The rows of M fall into 3 groups, which share some directions, and each row is roughly a mix of its group's hidden directions.
M (89 x 11):
-19	-2	-6	-24	4	0	12	1	-4	16	12
13	2	-7	-20	6	-19	17	-7	-10	10	-1
-27	-5	0	6	-10	15	-8	11	5	5	14
-27	-7	7	-5	16	11	-11	8	2	-9	3
2	10	4	-12	26	17	-7	13	-9	-4	0
16	12	-1	-1	-2	-29	12	-2	-9	5	-5
5	-3	-7	-23	6	-13	17	-9	-7	17	5
-18	-13	-5	-6	3	27	-6	5	5	-12	1
-18	-5	-10	1	-18	-5	22	-10	6	7	7
16	11	-8	-11	1	-19	16	-3	-14	0	-13
18	8	11	0	16	14	-19	8	-7	-6	-7
-22	-2	7	18	-11	14	-13	7	8	-2	8
-31	0	6	4	4	16	-4	7	6	-3	11
23	-2	-1	-16	15	-14	10	-11	-7	2	-7
26	3	0	-6	11	-20	8	-10	-5	-2	-9
-15	-9	4	13	10	18	-12	7	3	-20	-3
-26	-1	1	12	-13	19	-8	8	4	-2	4
-1	-6	8	12	15	16	-1	16	-13	-16	-11
-26	-4	-3	3	-10	20	-7	10	6	3	11
-28	-7	3	-13	19	6	-6	7	-3	-4	6
18	15	12	18	-3	-13	-14	0	3	-8	-7
-21	-5	-7	-1	-18	-4	16	-5	9	6	16
6	-5	-10	-25	7	-9	18	-11	-5	12	1
-13	-2	10	21	-5	14	-18	10	6	-10	4
-9	0	4	15	0	16	-19	17	3	-16	2
27	-6	-5	-6	1	-20	4	-9	-7	5	-11
-26	5	6	13	2	17	-7	8	5	-10	9
22	15	-1	2	0	-23	8	0	-11	1	-10
2	6	-1	-9	-9	-19	15	-9	1	24	9
11	-1	-6	-21	4	-10	18	-12	-6	18	-2
-15	-6	-11	-1	-18	-14	17	-5	9	6	14
8	13	1	-11	-8	-20	9	-5	-1	23	7
3	11	-17	-8	-2	-10	12	9	-13	-18	-15
30	9	2	9	-16	-1	-4	-12	2	2	-4
-25	-8	-6	-18	5	6	12	1	-1	12	12
-10	7	-19	-8	-4	-1	9	14	-10	-21	-11
19	10	9	25	-9	-9	-7	-4	7	-7	-6
-22	-7	-4	3	-21	-2	16	-10	7	7	9
28	8	5	0	14	2	-16	5	-6	-5	-11
-17	-3	9	19	-5	16	-17	9	6	-10	4
20	6	-10	-17	6	-15	16	-7	-7	5	-9
-16	1	-17	-14	0	11	4	18	-13	-12	-2
-5	3	-20	-19	3	3	11	11	-15	-13	-10
-5	5	-21	-17	-1	-4	13	10	-12	-15	-9
3	-6	-10	-24	5	-13	19	-12	-4	9	1
5	3	-17	-9	-9	-16	20	1	7	5	18
-14	-10	0	-1	3	31	-12	7	5	-3	5
25	6	5	-1	17	1	-16	8	-7	-7	-11
11	7	13	2	17	19	-16	8	-9	-8	-9
18	16	-2	5	-2	-21	9	-1	-11	-6	-16
25	2	-6	-13	2	-21	3	-6	-10	7	-8
23	9	11	1	11	10	-21	2	-5	-4	-10
31	13	4	-1	9	9	-7	0	-7	-3	-9
28	12	3	16	-8	-11	-7	-3	-1	-7	-10
21	7	8	-3	19	5	-20	11	-5	-7	-5
-29	-14	2	7	-15	-4	4	-1	8	2	10
-21	-5	4	-5	19	12	-14	10	-3	-15	-1
-23	-11	-3	2	-16	-12	5	1	13	3	17
-27	-5	-6	-5	-11	-1	15	-2	8	6	16
-31	-10	-5	-1	-9	-4	14	-1	5	4	9
-14	-11	5	12	-25	-9	-6	-9	13	4	6
-18	-15	-9	-21	4	10	13	1	-2	11	6
28	2	-6	7	-20	-3	11	-8	3	7	-5
-22	-14	0	-7	13	19	-8	9	1	-11	0
25	7	-1	4	-18	-13	10	-9	3	13	-2
9	-11	14	-6	7	10	0	-20	5	22	3
-25	-15	1	0	-2	17	-8	2	11	-1	14
-20	-7	4	-6	15	17	-14	11	-1	-15	-1
27	9	5	15	-5	-11	-9	-2	-1	-9	-11
1	9	-18	-10	-1	1	11	8	-13	-19	-18
-3	-8	17	10	-4	13	-5	-19	13	19	4
-20	-3	-1	-10	24	9	3	16	-8	-5	1
21	3	11	17	-1	17	-5	7	-8	-14	-6
-5	-8	3	8	11	17	-16	8	0	-24	-9
26	4	-3	-11	11	-13	10	-9	-9	0	-13
23	12	8	16	-2	-10	-13	0	0	-11	-11
-29	-6	5	-9	16	11	-8	9	0	-5	5
28	-4	-7	-11	1	-17	3	-6	-8	3	-12
-9	-8	3	3	7	24	-14	11	3	-20	-7
10	14	6	-11	21	22	-6	5	-10	-2	-5
-21	1	6	21	-14	13	-11	4	9	-6	2
-34	-14	4	4	-6	-1	-2	3	6	1	8
12	12	-4	-9	-8	-21	12	-7	-5	20	6
16	8	-4	-10	-10	-18	13	-8	-3	20	3
26	9	7	0	13	4	-18	2	-7	-4	-12
14	5	9	1	20	12	-16	7	-10	-8	-15
-22	-9	-7	4	-18	-4	20	-6	6	4	9
-10	4	6	23	-8	11	-16	11	5	-16	-1
-10	-2	-12	-7	-16	-18	13	-14	9	13	7

Here is one row of each group, with its name. Which group are the others in?
24	4	-7	9	-19	-8	14	-10	2	9	-1 -> K
-7	-2	-8	0	-23	-15	10	-18	10	12	3 -> A
-23	-4	5	14	-10	17	-12	8	8	2	11 -> E

-22	-11	-11	-20	10	8	10	2	-7	5	7 -> K
-2	12	-15	0	-5	6	3	14	-9	-23	-18 -> E
-22	-8	-9	1	-16	-7	21	-6	5	5	9 -> A
-12	-12	2	13	9	19	-11	6	3	-21	-5 -> K
23	-2	-3	-18	16	-11	9	-8	-10	1	-7 -> E
-28	-1	4	11	-1	20	-2	6	8	-5	10 -> K
-22	-10	-6	-3	-4	27	-3	0	9	-6	1 -> E
5	9	-3	-7	-5	-26	18	-5	-15	7	-6 -> E
-18	-2	-10	-7	-16	-9	16	-8	10	10	15 -> A
